In the data rows, 128 means zero.
What is the hidden score of each row? Scores go from 0 to 30, and 15 is about the middle. The score is a weighted sum of the row's numbers plus the product of two more (or one squared), each taken from its middle value.
[122 142 112 149 134 112 133 141 130 145 158 124  75 123 124 116  96 131 122 144 113 111 100 140 122 147 154 167 162 122 121 124] 15
[112 138 126 163  89 167 146  88  84 136  97 120 111  94  69 141 155 133 116 119 161  93  84 164 118 138 152 128 166 130 128 111] 10
[152 145 133 148 107 153 100 111 121 109 112 139 103  93 119 186 124 120 154 136 128 131 128 133 130 139 127  95 119 136 117 137] 8
[100 122 103 129 134 104 153 110 158 134 152 138 115 136 146 124 127 179 127 138 109  96 143 148 141 114 145 154 156 108 101 136] 11
[171  95 163  52 125 105 127 139 140 109 123  81 157 138 155 126 119  92 113 105 150 136 133  90 133 104 128 148 105 128  96 136] 18
[125 120 125 137 128 106 113 145 178 112 139 168 131 149 136 131 121 144 146 143  91 162 145 112 118 100 129 170  92 123 139 146] 13
[126  97 159  67 124 112 158 126 158 125 151  81 143 147 157 124 168 120  86 133 160 121 132 111 116 143 124 158 128 113  96 171] 19
[115 130 103 131 150 119 136 124 128 141 141 125 103 113 112 155  94 144 140 129 117 105 109 147 135 142 162 145 153 119  98 122] 12
[ 82 126 137 132  80 127 134  68  82 117 138 139  70 111 139 167 117 122 128 182 156 101 112 166 163 123 133 137 154  93 167 127] 15
[ 86 117 111 112 149  73 100 108 208 130 186 148 106  90 111 144 136 182 148 133  99 127 145 138 132 119 141 159 113  76 137 107] 21
[145 145 110 148 156 159 132 143  98 141 142 110 132 152 133 117  95 132 126 116 119  99 112 131 129 117 117 137 153 161 109 131] 10
[131 135 166 107 127 160 133 137 115 108 101 103 102 141 126 133  94 104 120 107 132 129  93 112  94 152 107 113 152 145  93 133] 13
[102  98 107 144 116 137 135  84 132 115 140 137 124 109 124 162 141 177 131 123 135  87 124 136 145 108 176 142 153 115 106 115] 11
[148 100 115  89 127 109 129 117 154 122 153  79 120 100 162 166 154 155 126 100 137 107 142  91 145 114 129 153 161 100 124 112] 15
[145 169 155 141  99 102 115 127 127 135 131 161  96 120 127 105 105 123 151 153 101 158 146 131 107 129 109 131 119 130 144 117] 16
[123 150 184 107 129 145 147 129 126 126 103 143 124 150  98 100 141 112 125 150 131 163 138 139  70 152 126 110 102 135 102 164] 16
[173 133 116 150 135 149 107 158 110 108 107 146 149 127 136 125 113  96 160 127 118 123 120 118 164 149 133 127 102 159 134 152] 17
[113 113  94 128 154 100 108 145 153 147 170 127 127 169 153 100  98 158 157 113  90 133 164 127 129  89 110 125 113 122 148 111] 24
[120 130 107 141 118 150 149 141 124 138 149 146  88 111 115 138  92 123 123 153 121  91  83 129 134 140 165 160 165 117 129 111] 11
[115 129 131 157  96 160 155 102  73 140  91 120 110  84  84 143 151 133  98 107 170 101 102 170 114 127 155  95 160 137 128 134] 8
[138 148 183 132 104 130 143 123 101 136 101 151 120 143 114  83 123  97 109 155 150 174 135 144  91 170 111 131 112 161 109 178] 27
[107 118 105 139 135 104 164 115 156 120 157 127 125 115 150 143 131 173 112 119 116  96 132 143 154 104 161 132 140  84 117 112] 16
[124 115 133 105 142 138 120 119 111 102 108  97 165 105 128 132 144  86 118 124 129 123 123 113 125 137 125 116 106 142 110 135] 15
[107 150 105 175 110 132 175 139 118 141 122 140 139  79 121 142 190 154 111  84 150 106 118 163 123 105 155  95 158 158 159 131] 7
[133 101 168  88 122 111 143 138 163 119 134  85 149 145 149 110 145 129 104 140 159 131 139 113 120 174 100 148 126 123 104 179] 24
[120 142 125 140 121 118 120 135 137 164 130 157 119 139 118 114 125 104 132 136  90 152 137 129 118 123 119 144 114 131 148  91] 17
[163 124 117 146 155 141 111 161 158 101 122 155 142 115 105 141 113 115 167 127 115 155 123  98 148 156 102 118 108 156 115 137] 13
[149 121 129 117 145 129 112 144 131 115 106 117 137 108 131 124 108 101 137 132 118 131 130 120 128 147  99  99 133 156 138 155] 15
[ 74 128 106 105 146  46 109  90 170 118 176 129  88 131 161 144 109 156 144 133  86 119 151 139 147  91 129 152  97  76 176 106] 23
[143 169  98 170 111 134 132 163 110 167 131 124 146 148 171 103 118 142 121 135 127 126 107 152 138 134 103  92 146 148 184 127] 14
[126 131 132 172 110 131 148 124 118 143 115 125 108  75  93 132 181 169 112  94 161  93 107 170 114 129 157 104 175 131 153 112] 9
[ 93 157 130 139  94  91 151 124 141 136 132 161 113 129 122 117 146 164 119 138 121 111 137 150 114 113 150 116 127 105 161 116] 8
[ 81 103 158 115 135  86 154 117 164 151 164 133 132 136 127  88 149 171 116 136 106 154 143 147 113 149 129 122 119  99 135 165] 14
[112 107 149 108 115 148 107 104 111 139 104 117 117 110 103 123 140  88 143 149 149 135 116 133 117 138 118 111 116 144 120 154] 16
[166 132 156 128 122 117  95 172 141 100  79 169 142 142  89 109 138  99 134 118 116 188 165  99 101 135  95 126  90 162 110 119] 19
[144 124 116 143 107  96 102 161 174 109 154 154 107 146 161 138  89 140 155 148  95 159 150 111 127 105 122 137  91 120 148 138] 23
[133 121 127  90 125  99 114 114 132 101 155  86 123 133 178 166 119 135 106 138 131 121 135 115 161 110 124 155 131  90 123 129] 20
[147 142 125 136 104  98 117 158 156 111 130 149 122 153 151 121 106 148 145 170  98 167 136 134 141 110 120 153  90 115 137 133] 26
[133  95 130 111 157 152 119 118 107 123 113 107 159 120 123 124 135  91 144 114 116 132 137 111 127 152 112 118  97 150 122 134] 15
[130 106 131  87 119 107 148 105 173 108 152 104 152 121 159 167 158 144 109 117 142 111 140  92 165 101 140 173 120  98 105 121] 16
[168  94 127  98 133 130 121 162 144 105 114 122 158 128 156 160 131 121 143  96 138 147 131  78 127 113 122 146  91 133 113 116] 14
[148 133 136 149 129 140 115 152 106 160 120 146 150 194 129  78 141  98 149 124 110 172 134 109  85 114  83 116 109 167 166 130] 17
[131 102 147  80 134 116 146 114 141 124 159  86 156 121 174 118 164 138  93 114 177 130 139 120 120 151 120 141 133 113 116 159] 17
[133 129 117 132 136  91 126 158 198 104 119 170 136 153 152 143 106 146 159 141 108 150 149 110 125 128 118 142  84 133 134 131] 11
[112 112 166 103 151 102 142 120 171 146 162 140 121 166 103 114 122 158 133 143 112 139 151 154 109 128 140 139 103  85 123 145] 9
[119 120 158  98 132 164 128 121 120 115  91 104 141 146 112 121 127  99 113 118 137 132 100 107  87 135 124 117 126 139  95 164] 13
[139 159 175 123  96 137 131 134 101 123 109 157 117 149 112  91 106  88 117 167 152 168 142 136  87 173 122 113 115 142 133 134] 18
[126 120 162 119 133 169 127 120 109 136 123 120 129 164  93  75 103 115 114 147 150 119 101 138 100 168 149 119 152 139  97 152] 12
[ 85 137  86 143 157 116 119 122 162 144 179 140 119 115 154 138 119 131 135 134 112  96 117 160 180 106 141 141 142 111 160 107] 17
[112 141  92 139 130 102 143 118 152 134 153 126 122 115 154 134 132 170 123 151 119 110 121 151 147 127 155 133 144 108 126 122] 27
[135 160 131 118 109 110 132 117 112 127 132 157 111 130 122 126 139 119 130 126  89 159 158 136 119 101 132  99 105 138 126 115] 14
[135 137  79 129 199 160 110 146 120 134 140 120 166 127 118 133 145 117 170  98 120  93 123 125 167 100 106 101 115 150 133 114] 7
[116 110 153  77 112  83 100 118 159 136 130 131 124 150 124 131 145 132 145 136 117 152 149 110 110 124 124 151  97 102 128 142] 17
[129 146 122 171  82 148 156 102  94 144  96 105 112  78 109 153 149 133 109 124 170  94 101 175 123 127 159 115 171 122 132 128] 10
[103 122 108 146 117 162 128  96  98 141 124 119 108 132 117 132 103 138 143 138 138 103 105 147 152 130 157 119 149 129 120 131] 13
[134 137 161 120 119 148 127 128 122 114  84 117 137 122  98 133 118 115 115 145 145 135 102 129 114 158 147  92 150 168  98 129] 14
[102 138 159 117 100 151 144  93  77 130 123 124  94 119  94 117 141 106 133 180 167  96  82 169 113 152 139 132 139 104 150 165] 14
[ 90 118 140 104 103 140 140 100 107 129 135 135 112 119 105 129 155 102 134 165 153 100 114 165 106 161 134 123 139 142 141 167] 15
[126 118 115 124 131 106 113 148 192 133 143 166 124 154 126 126 111 155 165 127 104 165 169  90 114 118 121 144  88 112 135 111] 10
[165 123 106 103 154 123 131 157 116 132 144  75 159 158 176 130 134 125 126  89 139 132 136 103 146  95 104 142 121 110 130  94] 20
[ 81 109  95 120 134 121 118  90 132 120 141 122 124  94 138 147 132 131 104 143 131  97 105 143 179 111 147 131 113 102 146 135] 22
[151 146 131 105 102 137 145 124 107 130 107 107 122  83 132 160 170 146 123  89 157 114 125 134 149 129 132 119 170 118 139 104] 19
[141 152 113 141 155 143 135 132 113 115 126 110 147 161 120 136 111 130 120 110 135 100 105 127 130 124 124 107 137 154  99 126] 5
[130 149  94 137 144  95 125 156 133 138 147 136 130 165 154 117 106 163 151 111  90 156 162 131 117  97 102 104 135 115 139 120] 29
[126 105 169 114 123 151 132 139 111 132  90 101 168 156  98 105 112  83 106 129 149 150 120 131  91 133 126 123 148 166  81 155] 17
[155 173 112 161 129 122 142 155 128 145 144 119 139 146 151 107 116 146 126 116 119 133 120 130 142 110 109  92 139 160 139 130] 11
[138 134 163 115 122 144 132 125 114 108  96 102 120 132 122 115 106 102 109 125 149 125  80 111 102 170 138 115 146 140  84 135] 14
[136 142 136 139 108 118 112 101 125 135 105 156 115 115 115 132 127 135 151 128  86 146 147 123 110 128 125  96 130 133 122 111] 14
[166 129 137 165 136 171 117 152 112 109 116 135 123 127  87 130  95 106 160 135 121 137 101 108 123 164 143 147 139 139 109 126] 14
[173 112 115 149 130 136 123 167 136 122 118 136 160 134 118 149 116 141 135 100 121 140 141 117 137 145 143 151 143 151 104 110] 16
[173 157 152 137 125 131  86 166 150 100 110 180 123 122  93 118 115 102 159 136 115 185 146  88 103 155  83 117  79 170 127  98] 15
[137 101 159  82 132 105 159 134 154 104 148  89 149 132 165 124 155 141  88 138 153 109 134 122 135 162 130 138 130 127  96 180] 18
[ 84 124 122 135  95 125 113  73 120 130 147 140  75  89 132 161 139 129 153 168 152  90 110 154 155 122 155 114 146 108 168 107] 18
[123 103 166  87 116 116 150 135 153 123 133  80 162 150 149 118 153 130  81 131 155 126 132 131 123 169 144 144 124 102 116 166] 20
[151 127 119 116 139  92 131 118 163 103 162 107 114 103 173 157 132 134 109 135 127 119 135 104 152 121 135 161 146 109 127 111] 19
[137 143 109 151 152 150 131 135 102 139 141 109 151 136 109 121 100 138 127 126 141 112 113 144 120 128 114 133 152 170 115 133] 9
[151 112 133 110 149 130 121 141 108 106 106  85 154 105 140 126 132  89 125 125 101 139 129 118 133 145 120 126 124 157 115 140] 20
[154 110 142 115 153 135  99 138 123 103 107 103 138 122 137 131 127  85 129 134 117 114 126 106 122 136 109 134 104 128 126 128] 17
[126 164 151 152  74 115 152 136 123 142  64 175 133 109  95 119 176 111 120 129 145 151 148 153 101 120 126  93 134 142 148 129] 22
[123 154  88 154 192 145 119 137  92 123 128 107 158 129 163 116 133 128 129 130 127 120 115 119 159  83 110 101  88 143 128 123] 25
[152 158 131 164 108 120 108 153  86 139 106 135 136 156 136 104 115 103 131 136 130 170 139 119 102 131  73  94 109 167 163 131] 15
[115 131 126 117 127 118 125 102 123 146 118 153 131 120  82 124 148 132 139 131 120 158 153 146 100 113 116 133 126 145 132 113] 14
[127 153  87 159 169 158 111 147 111 134 147 122 166 129 145 113 133 127 144 116 138 118 113 143 172 112  97  99 154 159 151 125] 20
[151 154 152 149  82 134 144 147 109 149  80 141 123  98  92 109 170 118 120  90 132 154 136 152 100 107 113  97 122 143 117  95] 12
[131 111 160  89 124 116 150 143 142 125 156  83 151 122 157 124 153 136 100 121 154 118 142 111 137 170 117 139 139 118 117 163] 25
[127 129 133 132  91 126 115 112 128 151 122 152 117 120 115 124 125 136 154 138 121 159 151 134 110 109 130 122 119 142 149 103] 15
[154 116 115 145 127 132 132 162 117 109 111 132 141 118 125 123 120 133 118 104 119 143 141 112 136 136 117 126 122 154 114 133] 13
[143 137 134 146 140 139 127 150  98 156 117 136 160 161 112 100 132 124 148 125 121 168 128 109 105 133  65  99 125 152 151 131] 15
[142 143 165  88 132 101 103 132 122 123  80 144 153 130 104 112 141  82 133 103 115 182 158  90  89 128  95 113 117 178  92 129] 25
[113 112 120 151 105 131 136 107 149 144 138 135 103  90 106 141 123 170 137 118 109  99 145 145 139 128 148 123 180 116 135 115] 10
[123 145 108 149 157 135 144 133 101 116 123 113 140 153 150 132 105 138 122 104 121 110 111 127 124 117 112 110 142 159 106 151] 7
[140 133 147 106 122 138 104 134  99 110 101  96 160 121 142 126 126  72 124 162 135 140 119 120 146 133 130 129  98 144 130 148] 21
[120 138  97 139 165 155 139 144  86 126 130 122 134 137 135 147 126 124 103 115 149 111 118 142 126 113 117 125 142 154 126 140] 9
[131 123 149 137 146 144 138 133 132 131 146 138 135 129 113  84 116 120 102 149 134 108 120 126 132 170 112 141 130 129 122 163] 26
[139 151  84 137 182 162 115 145 110 125 145 120 145 151 151 115 140 116 126 124 115 124 114 129 158 110 113  96 125 147 146 100] 23
[117 162  98 147 134 145 121 102  77 150 146 147 107 130 133 131 161 107 158 140 129 107 124 147 148  91 122  75 143 133 142 142] 18
[106 117 109 145  97 128 151 107 132 131 130 131 107 102 138 158 115 163 120 134 121 113 126 156 144 125 169 123 166 101 168 114] 13
[113 168 133 149  86 146 157 101  88 141 109 143  92  74 107 133 178 116 117 141 149 100 119 160 122 100 151  98 148 111 150 121] 10
[134 110 179 127 117 154 126 131 121 115  98 112 133 158 103  95 100 105 112 137 141 138 110 112  80 155 126 101 148 149  66 132] 13
[100 131 154 130 101 149 150 105  86 133 116 138  97 111 102 115 163 105 113 191 157 111 120 172 120 159 147 116 148 128 136 172] 18
[ 93 122  99 143 154 130 124 106 118 122 171 128 112 100 149 146 135 137 109 120 136  78  99 136 182 113 152 162 131  94 156 101] 13
[149 114 122  95  96  97 133 115 170 106 159  95 119 110 151 178 139 129 112 112 123 110 142  90 173 112 134 173 141  97 118 103] 16
[121 142 106 141 133 108 115 142 151 137 164 124 127 179 154 118 125 154 141 144 115 147 155 130 136 106 119 139 116  93 165 118] 19
[140 137 139 119 166 142 111 140 123 131 112 134 146 110 139 125 114  80 129 139 100 132 140 110 138 141 109 105 130 153 114 117] 22
[106 124 116 125 106 110 145 121 152 152 133 160 110 109 118 112 153 171 117 116 132 125 169 142 116 106 149 133 119 104 152 121] 9
[104 106 105 137 127 128 164  82 138 137 136 141 109 125 117 168 120 172 100 131 140 103 124 145 143 104 158 146 155  99 138 118] 8
[ 88 111  83 143 161 120 138 114 151 150 167 142 113 108 143 152 139 131 131 158 112  95 108 163 177 109 148 140 143 113 150 135] 17
[114  99 107  98 118  97 150 110 152 101 147 100 128 114 147 161 149 157 113 118 141 119 149  92 174 103 136 168 128  94 129 126] 15
[ 71 146 115 120 106 110 121  70 115 139 148 137  69 115 142 156 137 119 135 166 134  93 111 157 163 121 141 131 138  93 146 133] 15
[138 102 140 105 171 152 112 127 116 101 121 132 160 103 121 126 118  94 137 121 124 125 138 114 130 143 114 117 107 147 107 125] 14
[104 126 121 125  91  91 103 110 155 138 147 143 113 114 129 107 142 163 141 145 116 154 149 131 119  92 130 172 100  92 169 125] 24
[137 124 139 136 150 153 141 139 145 124 155 120 112 112 128 114 132 116 101 157 132 104 110 139 137 159 128 111 134 124 137 167] 11
[144  96 156  63 135 102 128 136 171 103 133  78 149 130 148 142 135 101 132 107 144 140 147  71 125 126 113 130 107 120  82 128] 15
[133 105 147 101 157 143 112 143 111 111 127 104 141 116 138 136 112  87 108 135 137 140 114 104 133 129 118 132 125 137 131 113] 18
[137 117 155 150  97 154 151 131 101 147 114 120 119 152 117 100 100 125 109 159 145 111  91 154  97 172 136 116 176 141 113 187] 15
[ 86 146 124 135 119 118 115  73 118 141 150 137  67 115 132 140 142 119 147 172 133 101 115 169 146 116 140 130 151  95 150 134] 18
[158 146  98 113 142 136 124 156 121 124 153  84 140 155 172 132 134 136 134 111 129 132 127  90 144 110  91 122 134 126 149  89] 17
[162 149 152 142 119 125  98 161 134 115  88 172 139 136 109 110 125 113 168 123 118 173 146  97 100 152  86 114  90 184 125 120] 21
[119 124  95 141  94 150 139  99 109 118 120 115  96 129 109 145 110 142 124 154 133 109 102 140 136 137 144 121 152 113 133 133] 17
[160 131 100 114 144 131 131 161 103 128 153  73 137 162 198 150 117 140 126  68 116 129 136  89 159 103  92 114 129 125 135 118] 11
[140 153  97 161 168 143 123 151 116 131 126 125 170 149 147 118 115 137 138 113 135 114 101 131 165 117 102  82 132 160 140 132] 12
[144 135  89 164 172 136 115 159  82 123 131  98 157 137 163 116 122 126 139 112 128 108  98 128 164  95  93 113 116 152 142 114] 26
[ 78 106 118 111 135  93 108 119 161 136 180 139  96 150 151 120 124 172 148 153 101 139 156 149 126 102 151 177 112  91 161 105] 24
[131 110 142 132 128 139 148 135 169 117 135 133 131 147 107  99  99 162  99 153 133 132 120 151 115 165 124  90 153 149 115 170] 8
[166 113 136 156 110 165 121 166 105 110 107 140 122 143 114 125  85 112 130 145 133 131  93 110 111 161 135 137 150 150  88 136] 14
[152 119 117 159 157 149 100 134 132 107 105 169 161 112 112 136 106 106 161 135 123 148 132  97 140 151 115 127  76 151 136 145] 15
[ 84 140 127 105 111 113 139  83 126 145 147 148  96  94 105 137 163 169 128 110 137 131 139 159 135 102 157 138 116  91 173 100] 10
[129 118 104 148 154 163 118 131 100 144 134 115 138 154 140 124 127 121 122  95 128 108 105 127 108 119 123 141 144 155 128 120] 11
[109 152 126 164 111 133 186 121 126 150  96 132 141 110 112 131 177 163  92  89 142 119 123 174 117  97 156  85 148 131 122 121] 5
[112 139 124 132 131 107 115 132 132 148 124 179 117 131 110 123 123 119 150 149 104 161 154 144 119 121 119 120 108 122 144 124] 15
[161 106 136 137 128 158 121 170 130 119 110 133 139 149  98 139  99 116 146 117 113 143 107 113 118 160 150 150 141 134  87 160] 14
[ 99 131 161 131 112 131 136 104 125 127 127 146  86 125 111 102 135 103 138 167 137  97 114 145 115 155 139 103 138 128 147 169] 15
[117 111 118 109 115  89 135 111 139 116 143  91 134 117 167 180 133 142  98 136 132 111 129 107 166 123 135 164 121  81 132 112] 16
[162 118 138 140 123 152 146 135 120 108  96 126 147 148 106 130  80 122 143 120 130 122 118 109 102 150 156 137 124 138  97 141] 10
[121 116 169  90 116 135 137 125 116 113  94  80 143 152 124 108 109  94  90 123 147 141 110 121  96 136 124 126 127 143 100 150] 14
[126 139 139 134  96 130 157 130 124 147  86 166 143 120  80 110 183 126 119  86 121 157 158 150  97 104 116  99 110 155 101 120] 11
[124 127 144 139 128 141 161 143 124 128 148 128 128 119 135 104 118 162 110 147 166 114 127 135 100 175 124 119 154 127 110 160] 9
[147 132 129 143 146 143 117 156 117 159 116 137 166 178 112  79 139  96 145 105 126 164 148 124 103 103  86 114  99 172 139 134] 13
[158 151 119 151 116 128 136 161 122 104 121 152 144 146 142 132 130 149 115 132 118 137 126 103 146 142 129 135 117 135 109 117] 13
[133 148  94 140 159 169 116 145  96 137 140 115 166 139 134 112 140 113 126 135 133 122  95 138 154 107 106 116 137 143 138 124] 21
[166 136 138 155 119 166 113 159 107 110 102 149 141 158 116 119  84 109 130 128 129 141 106 108 116 149 137 143 140 146  86 140] 15
[155  97 152  69 110 116 121 138 143  89 127  69 163 122 166 155 127 108 113 112 143 133 128  85 118 118 126 140 123 122  99 151] 17
[146 122 108 158 157 159 122 142 126  95 118 145 165 128 121 144 116 105 163 138 123 144 135 127 147 145 120 129  99 143 131 135] 13
[104 111 151 107 135  96 137 117 161 147 166 127 108 157 123 101 134 144 142 157 117 131 163 152 107 152 136 139 133 107 150 138] 14
[156 139 144 156 105 160 100 125 104 126 104 156 102 127 114 138 126  92 167 149 138 130 121 126 136 135 127 111 113 142 140 129] 15
[120 136 131 125 139 106 115 136 132 139 127 166 116 143 111 102 128 119 132 129  93 158 143 130  99 105 113 136  98 128 120  94] 16
[113 129 114 158 140 157 146  88 116 130  82 126 113  85  50 140 149 130 121  86 153  84  99 158 118 123 156 115 140 130  97 104] 4
[139 127 167 129 105 162 128 127 125 134  97 104 122 159  91  85  89 101 111 120 132 133 104 103  92 156 137 105 154 143  97 131] 11
[135 158 108 153 133 153 154 149 100 170 160 121 149 147 146 104 133 145 111 119 134 136 110 135 127 100 123 127 151 129 148 102] 13
[131 139 129 118 123  96 141 131 137 143 113 178 125 143 137 126 111 123 143 151 106 152 143 136 117 135 131 122  97 111 146 119] 15
[147 147 136 147 132 144 120 154 102 143 121 129 156 179 126  89 120 132 136 145 126 158 134 115  96 118  82  99  94 164 155 141] 9
[131 143 150 151 109 179 141 136 114 140 122 120 117 138  99 100  92 121 113 162 149 123  97 150  98 198 152 122 168 146  93 155] 12
[128  95 122 106 110  97 134 136 148 113 141  81 138 107 168 148 139 143  96 126 140 115 129  81 158 118 130 172 129 110 129 125] 17
[157 105 161  66 136 102 133 123 142  90 129  83 159 125 163 151 149 119 108 108 130 142 126  75 125 123 133 143 102 120  80 146] 17
[146 117 128 153 109 158  87 140 109 129 116 150 131 120 123 155 149 105 162 128 129 134 123 142 118  93 135 136 117 148 118 156] 15
[121 160 132 150 108 163 141  95  94 137 101 130  91  74  81 155 148 146 115  95 167  80 107 164 115 147 170  82 157 130 116 112] 6
[182 144 116 171 130 163  99 157 130 118 123 154 148 112 126 137  99  98 147 151 116 143 111 113 158 179 110 126 131 155 148 137] 21
[128 129 144 143 141 154 146 138 103 112 146 127 113 120 134 110 111 114  92 158 142 109 104 153 138 178 131 112 128 113 144 149] 11
[118 118 131 123 163 140 144 129 140 104 131 125 134 113 115 123 142 119 112 152 126 109 117 143 127 167 123 122 134 120 113 146] 12
[ 94 146 114 124  92  93 147 106 154 147 125 159 113 105 107 121 169 165 111 125 114 126 143 157 123 100 151 100 141 107 158 105] 14
[104 139 104 156 157 157 114 108  88 163 134 140 142 151 109 119 166 111 167 117 132 120 140 148 120  89 123  96 139 138 155 118] 11
[137 111 121 130 125 106 106 142 161 120 126 150 138 149 135 126 124 150 148 156 111 163 136 128 108 122 107 153  97 113 151 134] 20
[172 125 141 169 121 157 117 144 104 110 107 127  98 153 109 134  77 115 140 119 120 131 102  96 123 159 135 160 129 135  90 133] 14
[149 171 138 130 134 131 130 163 115 127 126 141 138 163 112 101 120 125 133 127 117 161 153 122 110 134  80 109 109 159 116 105] 11
[154 152 155 128 101 132 143 119 120 112 108 121 141 134 122 104 119 120  87 148 138 144 113 124 117 147 124 106 132 133 113 129] 14
[ 95 123 123 139 110 136 117  73 110 150 132 115 100 104 123 156 143 128 139 178 146  89 132 173 141  99 153 149 132 101 164 138] 13
[122 101 163  86 123  98 146 137 156 111 162  90 136 137 172 106 137 128  95 126 161 119 136 113 131 174 113 148 125 120 113 163] 18
[125 114 111  89 100 104 116 119 151 106 145 105 134 130 168 166 141 135 117 129 136 113 131  95 158 103 131 175 137 110 154 122] 18
[130 176  84 155 156 147 110 157 110 124 152 123 143 130 149 122 114 121 145 126 131 108 109 123 177 118 105  84 139 156 168 127] 13
[112 119 118 120 154 126 129 134 132 150 144 132 101 126 118 127  94 146 133 126 128 103 123 152 129 132 153 153 158  98  95 134] 12
[129 147 179 115 107 127 149 128 115 139 102 147 135 151 109  94 127 102 129 139 119 162 142 140  87 177 121 108 116 146 116 155] 26
[120 150 123 161 110 137 164 120 135 148 113 121 119  85  99 145 184 152 117  84 143 116 107 168 122 106 165 120 173 128 144 100] 10
[113 140 100 121 128 130 131 129 116 146 148 124  91 110 119 150 112 126 131 125 128 119  86 149 141 141 161 156 164 116 114 119] 21
[ 85  98  91 151 147 139 120  94 136 140 153 115 116  94 139 142 129 142 117 121 138  89 128 142 166 102 155 143 133  86 141  94] 20
[168 135 153 144 120 157 125 145 109 102 100 136 132 122  91 131  92 125 134 134 142 135  95 100 110 173 153 145 119 146  88 151] 15
[117 113 140 135 165 167 132 136 142 112 133 124 154 113 123 107 118 113 135 138 156 110 122 144 122 165 115  97 118 142 141 155] 8
[121 140  82 157 172 161 103 148 112 136 153 124 135 159 168 122 121 134 131 111 143 118 102 125 153 120  99 112 125 152 170 112] 13
[119 149  95 153 146 154  93 110 108 162 141 151 125 137 101 130 160 111 169 104 114 114 140 159 131 102 125  77 137 148 132 121] 12
[130 155  94 154 178 129 131 135 118 120 139 122 149 157 154 126 129 116 118 110 126 125 115 124 180  96 107  95 114 130 146 117] 18
[180 116 138 145 124 163 127 154 118 112 116 149 130 124 116 135  91 123 141 133 134 141 103 105 109 162 131 143 143 148 109 137] 15
[157 117 175 104 116 111  91 125 124 127  93 149 148 127  91  96 128  84 113 110 126 183 150 106  76 138  78 114  99 180  96 126] 20
[123 102 151  89 117 116 150 117 156 129 146  81 148 135 156 132 150 129  98 122 156 111 130 107 112 156 112 147 127 103 123 163] 21
[106  90 114 100 160  96 131 105 164 112 155  83 136 145 175 160 118 137  93 122 145 129 140  84 148 124 132 170 106  88 128 115] 15
[ 99 112 160 113  98 110 138 123 172 151 162 129  94 161 131  93 120 157 117 158 112 139 138 158 104 153 135 134 135  95 136 138] 12
[112 119  98 143 150 104 120 152 122 135 146 128 126 191 168  91 119 155 159 137  87 137 158 116 140  88 103 119 115 110 159 149] 23
[143 143 114 138 169 125 120 156 140 141 123 135 155 166 121 102 135 119 160 101 110 157 161 106 108 128  87  92 126 162 128 119] 11
[109 126 134 172 101 169 154 112  85 148 100 134 101  87 107 140 145 124  90 119 163 103 113 153 109 128 155 119 155 120 141 137] 15
[ 99 138 149 120 120 146 148  98  92 140 137 129 102 113 107 115 165 100 128 174 167 103 125 168 105 145 139 134 141 131 124 152] 16
[137 116 159 110 119 156 107 126 109 120  99  99 141 142  92  97  82 101 107 119 138 153 111 122 100 150 124 126 134 156 106 140] 15
[123 134 155 125 127 118 127 122 186 136 153 147  93 143 112 125 122 144 125 161 119 132 149 151 117 169 135 135 130 112 140 153] 20
